-1.47 +5.05 -0.91 -0.91
-0.32 -3.72 -1.09 -1.09
-1.25 +2.50 -0.83 -0.83
-0.76 -1.16 -1.04 -1.04
=>
-0.91 -0.91 +5.05 -1.47
-1.09 -1.09 -3.72 -0.32
-0.83 -0.83 +2.50 -1.25
-1.04 -1.04 -1.16 -0.76

+1.66 -0.79 +0.54 -5.23
-0.30 +1.12 +3.86 -1.46
+0.04 +0.02 +0.57 -0.80
+3.23 +1.79 +4.56 +0.04
-2.86 -0.58 +0.33 -2.29
+0.36 +0.22 +0.84 -1.08
=>
-5.23 +0.54 -0.79 +1.66
-1.46 +3.86 +1.12 -0.30
-0.80 +0.57 +0.02 +0.04
+0.04 +4.56 +1.79 +3.23
-2.29 +0.33 -0.58 -2.86
-1.08 +0.84 +0.22 +0.36

+2.45 +2.39 -0.52 -0.78 +4.52 +0.28
+0.77 +1.78 +2.22 -2.98 +0.76 -2.80
=>
+0.28 +4.52 -0.78 -0.52 +2.39 +2.45
-2.80 +0.76 -2.98 +2.22 +1.78 +0.77

+0.14 -2.11 -2.60 +2.79 +0.15 +3.33 +0.12 -0.40 +2.47
-0.08 +0.30 +0.13 -0.52 +0.14 -0.21 -0.18 -0.07 -0.05
-4.26 +0.63 -2.06 -0.37 -0.42 -4.47 +1.35 -3.99 +3.41
=>
+2.47 -0.40 +0.12 +3.33 +0.15 +2.79 -2.60 -2.11 +0.14
-0.05 -0.07 -0.18 -0.21 +0.14 -0.52 +0.13 +0.30 -0.08
+3.41 -3.99 +1.35 -4.47 -0.42 -0.37 -2.06 +0.63 -4.26

-4.96 +4.98 -1.88 +1.74 +2.22 -1.44 +0.58 +0.46 -3.59 +2.23 -4.60 +2.11 -1.43 +0.56 +2.91
+3.33 -2.94 +0.81 +2.19 -5.67 +2.93 -3.19 -0.55 +1.79 -1.64 +1.29 +0.92 -2.68 +4.18 -4.32
=>
+2.91 +0.56 -1.43 +2.11 -4.60 +2.23 -3.59 +0.46 +0.58 -1.44 +2.22 +1.74 -1.88 +4.98 -4.96
-4.32 +4.18 -2.68 +0.92 +1.29 -1.64 +1.79 -0.55 -3.19 +2.93 -5.67 +2.19 +0.81 -2.94 +3.33

-1.13 -2.68 +4.58 -5.07 -5.56 -0.25
-0.74 -2.30 +3.80 -4.65 -6.06 -0.01
+4.14 -1.57 -5.13 -4.29 +4.74 +2.28
=>
-0.25 -5.56 -5.07 +4.58 -2.68 -1.13
-0.01 -6.06 -4.65 +3.80 -2.30 -0.74
+2.28 +4.74 -4.29 -5.13 -1.57 +4.14

+4.54 -4.32
+4.52 -4.33
-3.67 +3.69
-0.27 +0.38
+4.41 -4.22
+4.50 -4.29
+4.18 -4.04
+4.24 -4.08
+4.39 -4.19
=>
-4.32 +4.54
-4.33 +4.52
+3.69 -3.67
+0.38 -0.27
-4.22 +4.41
-4.29 +4.50
-4.04 +4.18
-4.08 +4.24
-4.19 +4.39

+3.36 -4.47 -0.32 +0.10 +0.41 +1.58 -0.67 -0.10 +1.51 -5.28 +2.31 -3.69 +0.27 +2.67
-1.28 +5.32 +2.68 +1.29 -0.94 -1.03 -0.90 +0.77 +1.41 +0.72 -3.57 +2.21 +2.34 +1.29
+3.34 -2.44 -0.07 -0.79 +2.66 +2.90 +0.13 -2.22 +0.52 -4.64 +3.01 -2.44 -0.64 +3.21
+3.09 -1.84 -0.23 -0.81 +2.20 +3.02 +0.18 -2.30 +0.43 -4.57 +2.82 -2.73 -0.41 +3.21
=>
+2.67 +0.27 -3.69 +2.31 -5.28 +1.51 -0.10 -0.67 +1.58 +0.41 +0.10 -0.32 -4.47 +3.36
+1.29 +2.34 +2.21 -3.57 +0.72 +1.41 +0.77 -0.90 -1.03 -0.94 +1.29 +2.68 +5.32 -1.28
+3.21 -0.64 -2.44 +3.01 -4.64 +0.52 -2.22 +0.13 +2.90 +2.66 -0.79 -0.07 -2.44 +3.34
+3.21 -0.41 -2.73 +2.82 -4.57 +0.43 -2.30 +0.18 +3.02 +2.20 -0.81 -0.23 -1.84 +3.09

+0.08 -1.45 -4.25 +2.39 +5.46 +0.30 -2.37 -4.46
+1.76 -0.43 -1.72 +1.02 +3.31 -0.74 -1.66 -3.75
-0.50 -1.45 -4.73 +2.50 +5.79 +0.50 -2.77 -4.22
-0.55 -1.64 -4.93 +2.60 +5.91 +0.68 -2.29 -4.38
+1.02 -1.35 -3.54 +1.84 +4.95 +0.05 -2.36 -4.31
=>
-4.46 -2.37 +0.30 +5.46 +2.39 -4.25 -1.45 +0.08
-3.75 -1.66 -0.74 +3.31 +1.02 -1.72 -0.43 +1.76
-4.22 -2.77 +0.50 +5.79 +2.50 -4.73 -1.45 -0.50
-4.38 -2.29 +0.68 +5.91 +2.60 -4.93 -1.64 -0.55
-4.31 -2.36 +0.05 +4.95 +1.84 -3.54 -1.35 +1.02
---
-5.19 +4.91 -3.68 -4.63
+5.75 -5.74 +4.82 +5.53
-5.52 +5.27 -4.20 -5.00
+4.48 -5.39 +5.10 +5.54
+5.38 -5.31 +4.51 +5.17
=>
+5.75 -5.74 +4.82
-5.52 +5.27 -4.20

-4.56 +4.27 -4.11
-4.69 +4.19 -4.99
-2.76 +3.41 -0.83
+4.44 -3.46 +4.22
-4.21 +4.45 -4.97
=>
-4.69 +4.19 -4.99
-2.76 +3.41 -0.83

-0.53 -0.57 -2.94 -3.39
-5.61 +0.62 -2.42 +2.97
+1.47 +3.33 +2.29 +1.60
=>
-5.61 +0.62 -2.42
+1.47 +3.33 +2.29

-4.71 +4.69 +4.26
-4.57 +4.55 +4.60
-4.93 -4.69 -1.98
-4.59 +4.52 -2.95
=>
-4.57 +4.55 +4.60
-4.93 -4.69 -1.98

-4.93 +0.13 -3.81 -1.76 -2.50
-4.09 +0.44 -3.00 -1.59 -2.83
-1.77 -1.99 -1.69 +0.55 -0.15
-3.70 -0.37 -3.41 -1.20 -0.96
=>
-4.09 +0.44 -3.00
-1.77 -1.99 -1.69

-5.53 +3.90 +1.42 +1.92 +0.00
-2.88 +0.00 -0.05 +0.00 -1.68
-3.85 +1.60 +0.31 +2.28 -2.55
-0.60 +1.99 -0.86 +2.29 -0.46
=>
-2.88 +0.00 -0.05
-3.85 +1.60 +0.31

-4.70 +0.66 -3.51
-5.03 +0.33 -3.07
+2.33 -4.18 +2.84
=>
-5.03 +0.33 -3.07
+2.33 -4.18 +2.84
---
-1.48 -5.64
+4.48 -3.47
+0.04 -4.44
+2.69 -1.98
+1.57 -4.01
=>
-1.48 -5.64
+4.48 -3.47

-2.21 +4.95 -2.19
-1.77 +4.51 -1.73
-0.29 +2.98 -0.28
+1.86 +0.85 +1.85
-0.07 +2.75 -0.01
=>
-2.21 +4.95
-1.77 +4.51

+2.31 +0.57
+0.50 +2.32
-2.09 +4.86
-0.26 +3.06
=>
+2.31 +0.57
+0.50 +2.32

+2.59 -4.94 +3.46 -0.49
+2.25 +5.17 -1.88 -3.71
-0.95 -5.68 +2.40 +3.49
=>
+2.59 -4.94
+2.25 +5.17

+0.55 -0.97 -4.83 +2.12 -3.23
+0.85 +1.25 +5.11 -2.81 -1.97
=>
+0.55 -0.97
+0.85 +1.25

-2.66 -1.05 -0.34 +1.44
-1.53 -0.95 -1.10 +1.27
-2.94 -2.38 +5.17 -0.98
+0.16 -0.15 +5.14 -2.78
-2.58 -2.10 -1.46 +2.66
=>
-2.66 -1.05
-1.53 -0.95

-0.49 +2.43 -1.74 -0.44 -1.84
+4.09 -0.59 -0.41 +2.34 +1.87
+0.57 -2.35 +0.62 +5.08 -0.75
-2.33 -1.64 +1.67 -1.36 -0.04
-2.07 -1.38 +1.25 -1.08 -0.45
=>
-0.49 +2.43
+4.09 -0.59

-1.31 +3.25 -1.32 -4.31
-2.30 +5.77 +2.71 +0.09
-3.40 -2.58 -2.99 +1.34
=>
-1.31 +3.25
-2.30 +5.77

+1.97 +3.83 +1.95 +5.84
+2.37 +4.09 +4.23 +4.29
+1.36 +2.33 +4.09 +3.45
+3.16 +1.91 +2.36 +3.99
+3.02 +3.01 +1.61 +3.12
=>
+1.97 +3.83
+2.37 +4.09
